In the rows, 128 means zero.
The rows of Y fall into several groups, which share some directions, and each row is roughly a mix of its group's hidden directions, except some rows that fit no group.
Y:
[[107  85 154 147 107 143 133 140 103 132 124 169]
 [123 128  98 101 114 118 115 150 130  80  89 115]
 [130 130 103 118 109 136 107 112 123 121 195 138]
 [ 91 155 120 137 159 112  96 142 116 124  89 138]
 [123 149  97 144 122 125 112 112  88 133 165 163]
 [139 121 136  78 128  97 123 155 115  98 113 156]
 [149  89 141 144  93 145 159 115 132 147 158 114]
 [102 136 140 150 130 147 112 111  74 131 145 161]
 [143 126 131 110 115 131 132  95 149 154 184 107]
 [ 89 120 110 150 139 130  97 138 101 122  81 129]
 [134 112 128 109 101 131 117 112 138 124 196 137]
 [123 138  76 126 112 138 132 119 107 129 181 132]
 [132 168 151  93 139  87 128 133 120 109 113 154]
 [116 137 115 146 145 110 115 139 128 125  60 111]
 [119 170 139 116 146 129 103 129 125 114 169 168]
 [ 90 118 167 147 139 165 118 120  93 138 121 136]
 [104 163 124 110 160 142  84 108 107 108 134 124]
 [120 108  99 141 141 139 120 142 161 173 122  92]
 [115 170 103 112 177 101 116 136 132 145 132 121]
 [138 140 111 137 108 142 146 104 103 144 188 128]
 [109  97  94 120 119 122 134 149 112 150 179 122]
 [103 148 146 142 122 164  90 100 108 114 141 155]
 [103 155 136 155 153 147 102 104  84 144 131 129]
 [126 141 109  97 147 163 122 114 133 113 135  74]
 [132 115  85 136 107 126 123 122 124 157 180 148]
 [172 107 124 118 126  95 170 156 125 120 120 111]
 [122 118  73 101 146 117 160 145 150 126 142 112]
 [107 111 166 163 134 153 118 125 144 153  90 127]
 [100 161 100  99 150 117  99 156 117 107 120 143]
 [108 139 156 142 162 141 118 136 122 126  74 104]
 [144 119 162 159 152 127 141 130 143 140  89  90]
 [153 123 158 118 123  85 150 139 131 138 107 171]
 [100 145 136 134 159 107 110 141 125 121  70 137]
 [140  82 100 132  95 115 140 147 152 150 146 147]
 [158 141 160 137 115 106 174 100 113 147 139 131]
 [119 155 123 116 138 115  88 124 141  75 135 102]
 [134 152  84 117 118 138 142 102 127 134 180 118]
 [117  97 171 133 126 146 129 140 145 148  80 139]
 [156 137  90  93 111 119 162 122 131 124 166 119]
 [143  93 121 106 128 147 151 156 133 116 109  80]
 [134 121 147 118 105 154 131 111 125 127 191 149]
 [159 144 109 162 149 124 117 110 151 144  93  98]
 [183 152 111 114 128 114 149 132 155 125 157 113]
 [134 129 143  83 103 121 115 125 135 107 178 148]
 [158  99 123 106  91 105 152 134 160 122 151 141]
 [167 146 124 134 119 129 147 101 155 141 105  82]
 [118  92 168 110 129 148 110 134 173 121 109 120]
 [ 93 164 123 134 147 144  84 114 107 125 144 150]
 [ 98 162 132 105 155 141 136 159 113 129  86 126]
 [102 123 160 136 125 161 120  99  93 143 162 139]
 [151  99 159 105 123 107 149 157 143 121  87 132]
 [145 103 168 136 142 130 151 140 141 148  80 113]
 [134 175 108 140 133 101 114 100 131 109 168 123]
 [132 107 112 106  96 139 142 121 137 134 189 141]
 [107 173 133 134 149 140  85 117 115 110 130 158]
 [162 120 171 139 114 113 145  84 142 138 147 132]
 [133 130  67 162 122 117 128 125  99 135 154 127]
 [141  84 142 115 103 131 145 124 167 155 153 114]
 [143 113 155 138 124 125 164 124 130 178 108 160]
 [139  98  84 128 107 131 141 138 121 146 172 103]
 [133 122  75 133 137 122 121 145 164 161 129  99]
 [162 100 143 115 119 120 173 145 151 138 103 107]
 [110 163 107 122 155 157 111 109 121 144 157  95]
 [118 165  94 114 122 122 106 106 122 107 175 136]
 [101 140 114 144 151 140 118 160 103 106  81 140]
 [ 70  92 142 127 127 134 119 138 101 140 138 151]
 [158 121 120 149 129 135 172 120 146 151 133  82]
 [111 109 115 129 107 154 127 117 108 147 184 152]
 [118 156  78 125 135 128 123 154 105  93 123 153]
 [151 105 115 143  94 126 139 106 123 136 184 128]
 [111 163 120  93 148 108  94 145 125  99 117 150]
 [117 138 170 158 154 107  98 129 119 126  94 147]
 [169 136  97 131 127  98 149 150 151 130 109  94]
 [119  95 178 151 131 130 129 136 129 141  82 128]
 [101 163 132 128 170 114 101 130 123 122  87 140]
 [110 150 126 128 169 154  94 112 111 114 122  90]
 [103 133  87 148 141 147  96 110 102 139 106 103]
 [113 111 171 162 125 136 116 132 160 136  88 123]
 [172 129 126 112 115 119 165 123 157 143 160 103]
 [ 90 116 154 143 135 167  93 126 142 128  97 116]
 [116 155  84 115 131 137 110 112 103 116 174 129]
 [147 100 155 121  93 121 164 117 133 144 168 126]
 [124 149 176 138 121 140 110 121 130  95 107 167]
 [108 167 122 115 163 138  93 136 126 108  93 136]
 [174 121  89 125 114 127 150 127 140 137 155  93]
 [161 137 147 127 109 106 128  86 129 123 174 145]
 [126 110 151 110 138  89 111 148 158 108  86 137]
 [132 117 131  95 103 146 145 112 140 126 188 127]
 [133 158  79 148 134 109 114 111 100 126 159 140]
 [125 102 121 109 106 146  98 121 149 117 184 132]
 [127 136 102 138 119 173 108 105 118 129 178 124]
 [126 155  98 148 145 105 107 148 128 119  77 113]
 [129 173 108 141 160 113  90 101 121 114 123 143]
 [173 128 148 128 125 115 154 131 154 109  82 120]
 [112 133 110  90 123 116  97 145 103  91 141 159]
 [153 143 160 136 134  83 159 119 122 131  91 136]
 [145 150 130 117 153 115 127 127 165 130  98  77]
 [122 135 129  82 105 127 122 135 124 116 185 145]
 [152 122 142 124  96 140 140  97 125 132 186 132]
 [122 124 120 116 102 141 134 114 102 118 185 163]
 [151  96 161 124 119 116 163 148 145 147  90 137]
 [111  98 148 170 130 162 130 135 132 158  99 113]
 [102 103 185 116 131 125 141 134 127 120 110 164]
 [155 149 102  89 123 114 142 126 163 109 151 104]
 [104 126 103 124 123 193 115 138 120 132 152 113]
 [115 108 115 138  88 144 122 133 115 138 187 131]
 [126 129  71 151 119 145 110 121 108 128 168 126]
 [104 156 141 146 143 118  98 138 123 109  76 145]
 [ 88 147 103 143 154 125  87 137 104 125 102 134]
 [117 132  74 123 130  87 107 151 114 113 142 143]
 [141 126 163 123 134 103 156 136 154 127  75 120]
 [151 119 127 114 106 144 151 108 138 146 186 113]
 [107 113 160 105 145 134 118 155 158 121  81 123]
 [122  82 145 136  97 141 135 119 124 156 165 151]
 [156 167 103  97 136 104 135 130 151  96 126 107]
 [163 106 150 132 131 118 176 137 139 157 100 117]
 [156 123 163 129 103 112 180 113 118 146 142 128]
 [170 137 124 103 140  98 153 134 138 103 126  89]
 [166 108 117 130 109 105 164 146 152 134 108  95]]
Each list below has one row that fits no group; the rest each fit one group, if only roughly. Name that row.
    K368: [113 158  95 137 136 143 109 107  94 139 171 139]
    K580: [122 136  85 140 129 137  96 106 123 126 181 133]
    K388: [ 74 143 134 122 152 115  98 148 109 123 117 156]
    K247: [125 139  78 161 123 159 121 123  88 132 138 120]
    K944: [148 115 159 147 127 112 170 130 134 148  83 116]
    K881: [130 130  78 111 103 142 137 128 132 112 172 103]
    K966: [119 142 165 123 156 117 133 122 139 130  66 128]
    K215: [135 117 125 116 158  93 151 150 142 130  76 114]
    K591: [123 158 106 102 152 107 129 124 105 146 171 154]
    K759: [170 121 114 113 129  93 165 155 153 132 126 109]
    K237: [128  99 153 151 138 122 123 136 153 163  86 103]
  K591
    K876: [ 99 121 116 138 114 164 103 109  95 136 170 132]
    K528: [111 142 169 145 146 124 106 115 123 149  97 169]
    K590: [124 136 101  91 126 105 129 141 120  98 176 148]
    K27: [146  84  81 142 105 132 138 142 116 128 121  99]
    K737: [142 140 144 157 149 104 152 126 120 138  70 127]
    K720: [149  96  99 132  97 143 148 121 130 143 161  93]
    K295: [117 112 164 165 148 151 126 126 132 157  89 114]
    K740: [111  95 102 122 118 148 124 127 102 139 184 133]
    K95: [ 91 142  99 141 127 165 106 108 108 144 159 138]
    K596: [118 122 168 160 150 146 128 116 127 166  91 133]
  K590
    K927: [ 82 151 123 130 144 136  84 131 106 116 139 156]
    K646: [ 89 135 137 122 137 167 124 137  84  98 128 147]
    K227: [134 106  93 122 117 144 134 119 115 149 186 112]
    K328: [142  79 121 120  87 123 126 130 144 118 170 126]
    K479: [ 91 139 134 142 157 154  88 117  93 137 120 143]
    K935: [102 136 111 102 149 102  89 158 138 103 111 144]
    K734: [166 158 133 133 130 109 140 130 159 117  82 109]
    K962: [121 134 130 109 112 131 135 110 118 142 199 137]
    K839: [117  91 178 139 109 144 132 106 116 153 148 140]
    K811: [129 137  86 137 152 100 124 150 131 135  87  97]
    K907: [117 148 127 134 146 128 113 136 144  95  73  97]
    K244: [120 133 144 188 144 122 129 122 107 165 118 148]
    K12: [146 137 107  69 123 114 134 135 135  89 141 114]
    K511: [148 155 129 154 120 119 123 121 146 119  69 103]
  K907
    K570: [161 118 161 144 123  95 164 133 151 145 102 135]
    K165: [130  83  98 126 108 129 147 136 145 132 156  88]
    K65: [ 95 140  72 137 149 119 105 154 111 130 129 132]
    K725: [111 118 169 151 151 135 116 131 109 156  92 155]
    K765: [104 162  94 124 146 150  96 116 112 126 164 133]
    K629: [125  96 175 156 111 128 123 104 108 157 136 148]
    K866: [106 109 167 101 113 166 145 125 117 104 153 141]
    K402: [115 179  86 124 146 131 112 132  94 117 134 139]
    K583: [109 124 172 102 126 130 141 126 129 133 174 163]
    K862: [155 103 116 128  98 107 137 111 148 159 172 133]
    K16: [137 147 169 123 151 109 139 120 155 127  78 129]
    K803: [142  94 150 119 121 115 145 151 171 127  90 110]
    K163: [103 146 154 124 165 116 116 127 128 121  73 143]
    K992: [109 161  81 132 131 158 113 132  95 125 153 131]
    K89: [112 166 102 107 138 127  93 108 113 102 161 133]
  K165
    K794: [145 110 120 164 107 162 155 106 116 153 154 109]
    K156: [160 107 152 132 119  93 156 151 155 117  99 113]
    K674: [135 178 173 125 139 128 114 115 144 110 112 153]
    K155: [121 119  86 117 111 117 106 133 123 120 187 139]
    K157: [118 147 141 133 156 108 114 144 129 107  69 144]
    K233: [132 146  81 106 121 138 130 117 125 108 174 101]
    K231: [149 117  94 125 105 130 146 125 135 153 174  94]
    K863: [131 127 111 129 142 116 115 142 148 112  71  88]
    K323: [113 106 170 160 120 138 118 109  93 151 130 154]
    K83: [106 110 142 123 139  95 133 165 131 113  79 146]
  K863
    K880: [ 95 119 120 121 133 147 109 118  98 138 183 149]
    K731: [ 96 178 120 130 153 113  94 143 122 121 132 154]
    K513: [117 107 141 122 106 164 127  96 115 136 179 138]
    K192: [123 123 183 120 139 120 112 130 147 127  80 145]
    K656: [139 101 173 125 129 117 129 132 160 119  79 123]
    K835: [ 91 126 141 106 140 148 115 111 111 140 177 154]
    K182: [151 109 171 134 111 104 150 116 139 164 111 153]
    K365: [139 137 136 124 140 107 136 154 141  93  68 123]
    K478: [143 148 135 130 142  97 140 144 149 120  68 116]
    K414: [153  91 168 136 106 117 158 108 151 143 138 119]
    K166: [134 150  86 117 173 106 127 132 131 143 106  98]
    K211: [174 140 110 116 114  83 135 114 160 131 145 119]
    K910: [112 174  95 120 164 149 115 130 123 120 125  96]
    K993: [155 111 140 119 130 102 169 133 153 144  97  96]
    K937: [103 160  94 136 155 140  84 120 102 125 136 137]
  K182
